In the rows, 128 means zero.
One hidden turn or mirror swaps the rows below in pairs. Which row is each named row swapped with?
Buda: [139 136 135 140 106 145 132  98 119 157 132 129 120 120 111 153]
ped: [170 116 146 129  95 144 152 108 121 169  94 133 111 130 106 111]
tosit: [135 164 118 130 133 139 140 112 120 121 107 138  97 128 113 116]
Kivu: [144 140 130 141 101 148 136 104 118 160 128 130 127 123 107 156]
zagas: [184 118 153 128 135 134 133 123 112 120 109 166 106 137 105 102]
minug: [134 161 118 137 133 140 134 117 119 122 120 138  95 129 113 120]
feze: [173 156 154 145 122 145 160 134 120 153 106 157 125  99 104 115]
Mefe: [132 151 136 133 119 136 160 126 112 148  86 162 136 148 118 147]
dagek: [138 143 130 135 136 137 119 128 117 118 125 161 115 155 118 142]
rik: [139 146 126 128 143 131 119 120 115 124 120 167 115 156 122 137]
Dubop: [139 110 148 124 108 134 142  92 122 149  94 132 105 148 110 112]
faz: [135 123 151 136 121 122 132 100 102 127 119 185 130 138 115 141]
fomo: [170 155 153 143 123 147 159 136 124 155 108 151 122 100 104 110]
dad: [164 114 151 123  95 141 151 101 121 163  94 132 104 130 107 111]
neru: [136 153 146 127 116 136 148 147 124 154  91 174 125 141 121 135]
tarev: [145 111 141 120 105 128 139  82 105 143  96 142 104 145 108 123]
sitig: [166 141 157 149 125 139 151 131 108 146 126 176 139 104 103 129]
natas: [146 133 144 134 115 141 111 105 123 149 138 133  96 108 111 124]
kapug: [132 143 128 139 104 146 132 103 127 150 126 127 104 126 106 147]
Garor: [138 144 148 127 115 133 156 143 121 155  88 173 128 149 120 132]
fus: [179 142 145 132 149 121 131  90 105 138  99 142 116 127 124 115]
pigu: [137 146 124 126 136 128 118 116 110 119 117 155 112 155 115 138]
tok: [177 129 153 135 130 144 133 145 127 161 101 162 131 150 128 130]
ves: [169 140 160 149 125 139 153 125 104 143 114 181 141 108 103 125]
babeb: [178 128 146 128 140 134 133 120 111 119 115 171 103 129 104  97]
zudo: [172 116 152 128  99 141 151 104 121 161  95 130 110 131 103 108]
redek: [159 135 129 144 113 156 157 137 110 121 119 169 131 132  92 138]
fotuz: [139 142 132 141 104 145 132 104 122 154 130 126 124 125 108 155]
nurap: [142 157 140 139 122 133 159 119 114 154  86 159 141 143 122 148]
Tos: [179 128 149 132 140 130 124 115 112 125 114 158 101 130 107  93]
Bem: [149 126 160 120 119 128 118 136 131 148 116 168  96 117 114 103]
deg: [145 155 140 137 124 133 161 115 110 155  88 156 144 144 119 150]
Keli: [183 132 146 127 144 117 133  92 103 138  96 145 110 135 122 116]
Pive: [174 113 154 131 107 134 143  87 116 161  98 134 105 128 106 117]
zalug: [179 146 161 144 129 143 151 136 117 153 113 161 128  98 105 116]
zol: [147 128 162 120 115 133 124 139 128 140 115 178  97 118 115 107]
litig: [149 131 148 128 117 134 120  99 122 144 139 127 108 107 100 141]
neku: [131 121 143 134 120 121 133  98  99 126 118 179 130 138 106 139]

Mefe pairs with zalug
Kivu pairs with ped
litig pairs with Dubop

One hidden turn or mirror swaps the rows below in pairs. Which row is each named row swapped with?
legan: [143  95 120 140 140 144 145 153 145 141 129 138 133 107 139 108 134 112
 121 118 127 147 123 103 108]
bagug: [138 154 123 135 149 139 137 122 128 122 123 106 136 120 153 100 139 121
 139 105 142 113 107  88 119]
fibim: [131 102 125 147 136 145 148  98 115 162 137 135 139  91 147 108 115 120
 131 100 122 129 122  96 106]
tud: [142 128 129 114 119 144 141 111 136  89 156 130 150  93 139 115 119 139
 143 120 120 113 122 103 108]
tiv: [127 121 142 132 132 148 122 124 105 121 149 142 129  97 138 103 136 150
 122  85 137  94 147 100  81]
nuzig: [113 116 144 132 134 132 122 113 117 132 117 145 144 126 142 113 111 127
 152  86 121 143 116 127 128]
piver: [126 114 130 134 130 140 137 125  59 146 135 148 142 117 140 122 139 135
 122  97 117 113 117 124 135]
mot: [136 127 123 130 149 154 139 113 118  98 128 136 152  96 155 116 132 159
 132 119 146 124 110  99 133]
megur: [127 116 145 142 119 131 141 153  96 128 119 141 110 112 159 111 130 106
 138 114  90 119 137 108 117]
Nukon: [132 113 127 138 127 142 141 173 108 123 123 137 133 155 140 112 126 121
 113  83 128 130 126 109 118]
semo: [154 138 124 132 125 147 144 143 116 143 115 133 148 114 141 117 167 126
 133 102  98  93 121 123 101]
Zab: [123 137 127 144 138 151 110 103 126 130 143 156 128  80 153 114 123 133
 113  90 116 130 147 115 120]
tuk: [146 105 129 152 116 144 134 109  95  87 137 133 138 121 138 117 156 115
 109  90 112 124 125 142 104]
puze: [123 106 141 148 127 143 160 123  89 106 148 158 148 115 131 130 112 144
 118 114 122 142 110 118 127]
lol: [108 147 126 116 125 142 137 109 105 101 129 126 143 105 154 109 144 138
 124  91 119 153 128 109 142]
Dumaz: [140 127 121 123 124 144 136 127 101  67 122 133 145 105 148 110 118 139
 119  82 122  91 128 107 121]
rudak: [142 141 122 126 134 135 162 153  91 116 144 121 138 134 133 133 132 123
  95 117 120 105 107  95 119]
pibi: [126 111 122 127 109 139 141 160 145 118 140 133 137  90 140 111 121 120
 134 122 123 102 137 112 102]
Mazer: [144 110 127 132 140 148 142 117 106 158 139 132 142 120 137 118 159 126
 117 101 101 157 126 110 122]
tup: [122 132 112 129 128 151 155 123 101 107 124 139 157 124 143 143 124 152
 126 121 106 125 101 103 131]
Rupep: [142 131 115 111 142 142 133 119 117 120 114 106 142 131 145  80 139 124
 134  84 135 113 137 119 105]
defa: [118 133 157 144 130 131 144 156 101 103 143 134 109 105 155 123 130 134
 118 108  93 114 134 116 129]
Nofad: [144 123 133 140 152 163 148 124  89 109 139 154 157 112 153 132 103 143
 112  90 127 115 111 134 113]
Nefol: [123 130 149 134 134 145 145 157  94 123 158 144 116  92 160 115 136 102
 115 104 103 107 139 126 104]
Bana: [122 144 130 140 111 131 136 145 114 138 145 142 114 106 140 121 139 113
 121  87 124  92 109  77 110]
Suli: [129 115 111 123 150 139 134 110 120  98 107 138 159  99 130 122 147 141
 139 110 124 108 146 122 111]
sekof: [138 112 128 134 144 137 154 128 108 113 131 151 113 123 135 121 108  88
 123  95 105 119 135 125  86]
vob: [141 137 123 126 145 139 146 102  93 124 120 137 145  89 145 110 152 119
 131  62 113 123 117 114  88]
guno: [148 115 141 138 137 141 145  95  94  77 146 135 137 116 145 115 141 117
 128  98 130  96 118 120 101]
logen: [123  98 139 136 134 121 135 156 116 130 120 154 133 108 127 125 128 100
 126  98 105 110 122 138 106]
Dez: [112 151 123 119 145 143 136 111 103 152 120 141 143  94 134 112 126 131
 124  81 132 116 117 139 123]
silap: [128 114 120 128 136 129 119 126 134 126 115 142 136 114 125 120 139 114
 145 125 100 138 146 107 107]
zana: [127  95 134 131 121 145 137 140  76 133 130 137 141  89 142 111  97 119
 135 107 115 117 122 110 121]
rak: [137 140 130 139 152 140 140 150 127 101 140 138 133  78 137 108  91 124
 134  92 120 131 126 117 129]
mif: [157 139 126 132 148 146 144 156  95 106 156 118 125 120 145  96 128 107
  97  85 126 109 127 112  99]
bof: [135 140 115 139 124 163 148 125 113 113 173 139 133  90 140 123 148 121
 100 101 133 114 105  83 112]
Revil: [144 137 125 149 138 146 143 161 108  85 125 133 134 134 137 107 124 113
 113 110 120 154 120 113 109]
tef: [116 117 127 139 126 126 144 139 126 116 138 138 133 103 115 114 178 116
 102  89 131 124 125  95 124]
nofam: [156 135 124 145 136 151 146 121 147 102 140 133 139 125 145 113  95 114
 118  87 108 113 118  97 120]
Lida: [153 122 124 131 163 134 140 140 102  91 122 113 146 129 123 112 131 101
 123 101 132 101 115 107 116]
Gez: [115 136 124 124 150 144 144 134  95 140 127 137 135  97 142 116 171 122
 127  91 114 159 123 106 114]
Zud: [143 155 137 131 141 162 120 127 113 112 171 120 130 106 154 110 132 138
 109 110 137 127 114  93 117]
megav: [128 148 125 136 129 155 142 130 106 108 134 142 146  52 154 111 146 129
 110  96 113 129 116 121 117]
Rofe: [134 143 107 126 120 145 153 132 132 136 140 123 128 116 126  99 124 115
  95  73 130 101 131  98 116]
doka: [121 123 127 153 153 140 146 141 141 106 125 128 136 135 141 107 174 123
 130  91 108 123 133 115 108]
solu: [140 139 130 120 119 133 152 128 152 124 145 124 145 126 143 107 166 122
 127  85 116 120 118 117 135]
dule: [139 104 107 145 121 130 139 121 121 113 125 142 152 121 110 115 134 117
 137  89 132 131 117 117 147]
Gazeg: [121 112 121 134 144 145 135 148 123 107 144 133 131 121 131 113 113 114
 112 102 130 155 124 112  74]
tiduz: [113 119 130 157 113 168 138 121 117 111 153 151 143  85 168 113 127 149
 132 101 112 111 122 119 111]
reli: [126 116 124 125 136 146 132 127  62 126 133 135 141 104 140 115 121 126
 107  99 131 148 127 125  87]
sagul: [122 135 127 116 111 140 147 119  86  92 126 141 127 134 152 122 116 127
 146 101 123 101 114 114 127]
Limem: [151 149 114 133 130 158 146 106 126 116 154 126 149 118 139 115 135 128
  99 101 148 119 124  84 122]
Niz: [127 129 126 145 131 143 145 125 146 123 161 144 131 102 131 125 135  90
  92 107 112 137 119 114 115]
tofa: [121 137 137 121 142 141 142 131 113 170 130 137 142 100 148 115 135 121
 127 105 126 159 129 117 115]
feniz: [127 120 130 137 136 145 139 120 121 158 143 145 133 100 143 119 103 128
 119 117 117  83 125 114 121]
gifaf: [132 120 121 131 123 147 142 111  78  96 137 137 143 128 145 116 172 118
 116  89 121 102 136 118 122]

piver pairs with mif
Zud pairs with Mazer
tud pairs with silap
pibi pairs with Suli
guno pairs with megur
Dez pairs with Rofe
legan pairs with mot

One hidden turn or mirror swaps the rows below in pairs. Which row is each named row swapped with?
Nulem: [120 135 118 119 127 136 108 112 140 143 123 145 129 133  96 149 130]
ven: [149  89 131 116 136 116 149 133 147 134 140 138 136 127 137 119 124]
zenu: [145 108 139 118 141 113 133 124 132 153 161 124 136 117 141 128 140]
vek: [133 164 114 120 121 127 132 146 127 127 112 144 137 108 129 132 151]
navof: [133 144 145 117 113 112 117 143 138 100 117 153 129 133 131 131 152]
rika: [140 117 106 127 123  93 149 121 141 111 123 136 116 107 154 130 122]
tufu: [140 135 144 120 140 132 115 128 116 151 156 125 139 121 140 113 146]
papob: [130 157 149 139 114 127 127 125 126 124 147 143 144 122 142 159 110]
kasob: [118 149 109 125 129 138 117  98 132 139 136 130 133 136 118 154 117]
pudi: [144 147 112 129 116  98 144 119 137 114 136 131 128  97 146 135 113]
pav: [125 138 114 139 133 126 120  92 140 149 142 123 137 132 151 136 105]
par: [121 100 124 126 148 134 162 145 125 113 120 140 130 112 130 123 129]
Ruvef: [130 139 113 133 139 131 116  94 135 147 146 119 138 133 147 132 104]
Boraz: [140 148 132 139 112 104 135 126 126 120 152 134 128 100 148 149 113]
Ranit: [147 110 129 138 131 125 146 132 158 128 112 147 152 140 132 130 111]
zemog: [100 131 123 133 138 134 112 117 141 116 109 129 125 147 118 106 142]
samot: [111 100 140 126 137 132 147 142 125 110 127 138 113 115 112 126 126]
movap: [133 110 122 135 127 128 151 129 153 126 108 149 147 137 139 148 106]
Doz: [137 115 143 149 119 133 139 136 153 119 112 143 148 133 118 134  99]
Lasog: [134 161 112 123 140 132 147 135 115 137 126 128 132  99 128 117 137]
pes: [127 126 127 139 135 121 123  94 143 142 140 108 137 132 159 123 111]
leni: [103 142 129 123 142 140 101 125 118 128 131 121 126 137 124 117 152]
Zuzab: [128 118 154 132 108 107 117 144 147  99 123 149 126 134 134 127 137]
gediz: [130 134 141 127 102 112 118 150 140 102 108 147 127 128 126 129 146]
Lezu: [133 131 120 141 140 118 113  98 140 142 145 116 138 138 156 127 109]
rimoz: [113 145 142 121 142 138 108 128 111 130 141 123 135 133 122 112 154]
nidu: [118 109 130 115 123 135 128 129 147 119 118 151 124 138  95 138 123]
defo: [125 153 136 117 105 123 124 151 127 115 117 148 133 112 138 134 151]
pasi: [121 155 147 143 117 139 121 131 125 126 132 152 144 119 124 147 103]
kefor: [114 143 139 116 142 141 104 127 112 133 142 120 134 137 128 116 148]
rade: [131 115  98 125 129 105 150 123 152 113 108 136 116 116 141 119 129]
sugi: [133 101 149 141 121 107 127 129 152 105 133 145 133 138 157 125 129]
Vof: [105 140 137 122 147 140  98 116 122 119 123 130 132 136 126 116 150]
Tasog: [122 110 135 144 140 111 125 107 149 125 143 122 131 141 165 114 120]
fud: [134 119 140 109 147 122 130 131 122 150 161 120 140 120 143 127 147]
popu: [124 145 117 122 128 135 106 107 143 146 128 139 133 130 105 147 111]
fiz: [139 130 108 124 115  99 147 115 145 125 125 129 107 108 151 128 116]
nobat: [128 105 147 128 138 124 144 149 127 111 126 137 121 110 106 111 125]
nure: [115 117 108 127 129 121 141 124 149 109  98 129 114 126 117 111 136]
moz: [134 144 118 124 145 132 163 137 112 135 136 119 146 104 139 124 130]

tufu pairs with kasob
defo pairs with pudi
rika pairs with gediz
vek pairs with Boraz

One hidden turn or mirror swaps the rows below in pairs. Which row is each named row swapped with?
fifib: [ 92 123 103 134 128  95 143 162 128 147 140 137 155 137 136 144 112 142
 113 134 166 122 148]
Ber: [108 131 117 114 167  95 119 149 118 132 124 155 166  96 146 169 129 152
 115 146 122 134 133]
gok: [ 92 116 136 130 147 120 123 164 117 144 112 140 164 112 125 141 142 141
 112 115 129 127  99]
gokub: [ 97 163  95 123 150 106  95 134 115 142 148 140 149 133 132 129 118 149
 127 140 136 124 120]
mutik: [125 132 126 122 125 104 143 141 105 113 100 112 157 120 161 135 130 116
 119 114 145 101 114]
nani: [102 116 113 132 131  99 134 157 128 146 137 149 152 142 145 151 129 147
 118 131 182 120 148]
vena: [127 133  86 134 149 118 104 134 128 137 119 121 151 129 172 137 134 154
 130 147 107  93 141]
Tav: [123 130 116 125 128 102 146 129  99 110  99 111 162 122 156 137 132 126
 118 111 142  92 118]
lifid: [126 133 118 118 154 115 130 118 141 104 120 138 126 129 169 164 124 160
 125 137 113 125 123]
funed: [136 129  93 134 147 117 103 140 116 147 119 115 154 128 172 131 137 151
 136 141 117  94 144]
ved: [133 127  90 136 148 121 104 144 123 140 124 114 147 142 173 131 141 157
 128 137 110 106 145]
zil: [101 126 105 137 136  91 146 154 130 140 137 146 157 140 136 153 121 147
 122 125 182 122 136]
pem: [131 134  94 131 154 120 105 138 129 151 118 118 147 134 175 130 142 155
 138 139 119  92 129]
famet: [126 127 127 125 120 103 137 147 102 131 100 105 153 134 151 140 128 118
 109 114 148  98 114]
pob: [122 123  82 135 171 120 115 142 141 139 115 144 118 157 143 146 136 143
 120 109 143 124 132]
Mediv: [109 141 119 112 176  99 120 152 112 119 122 146 169 112 141 167 124 156
 110 156 129 121 140]
taben: [ 99 121 102 127 129 107 132 146 141 136 136 151 168 139 140 137 124 144
 128 128 177 123 150]
vifov: [ 98 118 120 130 135 114 128 158 119 143 121 146 163 105 116 140 146 144
 105 114 136 117 102]
Rudaz: [125 135 119 129 125  98 147 138 101 118 105 101 160 131 149 137 139 124
 106 114 135  97 115]
Lov: [125 127 114 114 160 116 119 130 141 113 119 138 117 133 166 171 118 154
 130 138 117 132 134]
febib: [124 117  93 128 158 117 106 142 135 143 116 146 112 163 143 145 137 145
 117 109 146 126 128]
Tiku: [134 124  91 137 153 117 109 136 121 151 115 118 140 132 171 132 144 156
 139 129 111  95 125]
moza: [118 139  90 108 160 120 137 130 118  93 100 141 148 112 125 155 121 142
 115 104 134 111 124]
des: [115 104 121 126 146 124 140 144 124 114 119 120 148 155 155 143 106 162
 115  93 156 117 129]
doki: [ 97 122 106 131 134  89 127 152 113 148 144 144 159 140 143 146 118 144
 118 118 174 134 147]
Nusub: [ 91 161  95 134 130 111 113 128 125 139 146 140 147 145 127 134 121 142
 132 134 130 129 122]
batur: [ 94 121 127 126 142 117 121 165 118 146 111 139 157 112 118 143 141 143
 111 117 129 122  96]
Genu: [ 84 159  88 130 139 109 104 133 121 134 146 139 149 136 130 128 119 149
 132 135 131 120 124]
Gefe: [120 140  99 107 166 124 145 130 123  99  96 144 138 112 126 161 123 142
 122 111 132 117 125]
pilus: [129 128 125 129 122  94 138 140  96 123 106 108 156 125 154 137 137 115
 114 121 140  97 122]
nibig: [111 137 124 111 165  94 126 151 124 124 121 146 183 113 135 166 133 154
 110 147 116 132 134]
kagus: [115 115  92 133 166 117 119 145 133 135 118 144 116 169 139 143 131 147
 116 104 146 123 134]
denom: [ 85 160  92 132 136 111 109 129 120 133 150 138 150 137 136 131 121 147
 135 136 132 129 129]
komo: [107 139 125 115 173 102 120 156 123 134 118 151 166 110 134 163 138 156
 107 147 122 136 135]
sipa: [ 93 136 108 131 136  96 132 149 128 141 140 151 161 141 139 138 123 143
 123 121 179 127 147]
Bitar: [132 128  82 133 149 111 102 148 130 146 114 128 147 137 174 129 141 154
 134 135 114 100 138]
gafis: [116 126  97 116 164 121 142 146 121 103  94 137 143 122 112 159 131 139
 101 103 130 118 128]
nom: [126 135 112 129 131  96 142 130  93 119 106 103 151 129 151 134 130 125
 119 107 133  95 113]
furoz: [114 136  84 123 166 119 109 137 141 133 117 151 114 156 143 145 123 137
 133 115 153 119 135]
zevep: [136 126  96 132 149 117 102 135 120 149 117 116 139 145 175 138 145 159
 132 137 115 104 134]
Guneg: [103 135 119 112 172  97 123 163 127 138 118 144 160 104 143 160 114 146
 113 163 123 124 132]
Rokos: [113 137 115 122 185  95 123 158 122 127 122 148 162 118 138 171 126 162
 115 155 125 127 130]
Teb: [114 137 130 107 171 101 116 154 122 124 115 144 167 124 134 163 132 145
 104 156 123 141 133]
Vimep: [110  95 110 126 142 113 138 147 121 100 116 119 154 148 152 134 110 150
 105  96 140 110 129]
karil: [102 127 112 126 132  92 126 151 134 149 140 147 168 148 145 143 122 145
 130 125 174 128 142]
vubi: [109  99 115 126 145 118 143 147 124 105 117 123 150 145 149 150 103 151
 114  94 154 118 138]
gapev: [132 133 121 125 123  96 145 137 107 121 103 112 156 127 154 135 131 114
 117 111 142  99 113]
rini: [ 95 120 129 128 154 125 122 159 120 143 111 142 171 116 119 137 132 143
 115 115 123 120  97]
piv: [121 143  95 116 166 119 144 134 120 101  96 135 140 118 123 158 123 133
 113 101 139 119 123]
dibo: [131 138 114 121 123  92 141 147  98 115  96 109 157 123 149 138 130 122
 112 110 140 104 118]
posi: [139 128  88 133 154 119 106 140 125 145 119 116 153 138 169 132 137 156
 130 137 106 100 138]
gesu: [134 134 112 106 144 119 118 130 140 118 113 131 117 127 169 159 120 158
 137 140 120 128 121]

zevep pairs with Tav
rini pairs with Nusub
batur pairs with Genu
gokub pairs with vifov
posi pairs with gapev
Rokos pairs with zil

One hidden turn or mirror swaps the rows below in pairs. Which row is each named row swapped with?
gobem: [128 120 103 135 125 146 131 140 151 131  98  94 118 111 120 128 108]
Bemu: [107 113 120 155 107 140 100 125 123 120 119 115 151 124 147 136 134]
von: [127 145 111 142 106 148 113 133  98 153 105 109 169 164 132 134 114]
Fel: [110 113 115 156 110 140 102 124 122 113 122 111 141 122 149 130 139]
vetek: [113 147 101 119 103 157 116 117 143 159  95 111 170 141 118 138 131]
Latob: [110 108 122 157 111 144 105 127 123 120 123 112 143 125 149 132 138]
lep: [146 122 118 127 126 156 127 107 148 129  92 106 117 131 139 132 141]
kat: [122 149 120 128 118 145 121 129  92 135 107  93 131 155 127 110 159]
maku: [124 118 102 138 126 142 129 139 146 134 103  94 116 105 122 123 107]
dirom: [126 139 100 140 155 142 139 117 118 140  89 132 129 156 102 117 123]
libun: [133 160 110 120 103 148 132 136 113 129 119 103 160 153 146 133 119]
bafa: [118 145  88 142 144 156 107 135 119 143 100 117 116 144  91 124 142]
Fik: [127 121 108 136 132 147 134 143 143 134 102  98 114 107 113 125 108]
nugof: [120 131 120 145  98 149 118 130 144 151 101 123 179 136 143 114 131]
Soram: [123 101 120 142 132 149 125 125 119 134 130 138 151 134 118 118 144]
lev: [123 138 103 151 150 149 133 116 119 137  80 131 130 162 106 116 122]
Nokim: [120 119  99 136 127 143 128 139 149 135  98  95 120 109 115 126 108]
dunud: [132 151 110 152 114 145 115 137 103 152  96 107 168 168 133 134 116]
Dun: [116 145 114 137 139 157 147 130 105 153 119 125 129 132 120 114 160]
Daro: [115 145  90 140 108 129 123 130 111 136 103  90 140 113 158 130 143]
pivel: [126 139  97 141 153 137 134 123 110 139  94 133 130 161 102 118 123]
bafiz: [116 122  90 125 115 141 134 146 136 150 109 107 167 120 110 126 107]
Fezum: [122 148 110 154 106 153 118 137  97 153  98 106 161 164 132 131 112]
mep: [131 144 107 139 109 145 116 139 102 150 103 112 166 172 131 137 111]
Bera: [106 108 122 153 115 146 107 128 122 119 124 112 138 119 147 132 138]
Feb: [134 148  95 122 133 140 128 105 120 114  99 125 125 142 102 113 138]
rudan: [118 115 102 132 125 147 126 140 149 133  99  93 122 107 118 130 106]
zelap: [108 164  93 144 112 134 124 122 150 127 113 108 168 133 134 125 136]
duk: [111 149 112 143 123 163 110 150 133 147 116 109 158 166 139 149 128]
linat: [130 133 107 145 131 145 139 133 127 153  96 125 132 112 110  89 139]
lan: [138 124 111 130 119 148  97 108 119 130  86 106 136 159 129 147 145]
pirir: [110 109 119 155 112 141 102 123 129 118 121 111 142 121 150 131 133]
ket: [150 147 121 139 119 160 128 122 129 139 126 109 125 129 108 109 145]
tupes: [132 143 101 150 154 141 130 118 116 137  84 127 132 161 104 119 128]
Ruzus: [138 136  88 133 113 147 100 135 114 164  88 112 141 138 113  94 130]
paza: [120 137 111 142 140 145 128 138 141 150 103 135 156 162 158 106 133]
fum: [121 148  94 131 145 132 144 148 110 139  93  91 127 142 143 141 133]
pumu: [114 155 106 113 127 141 129 120 149 132  81  95 146 164 122 126 135]

nugof pairs with linat
Bemu pairs with Fik
bafa pairs with duk
kat pairs with pumu

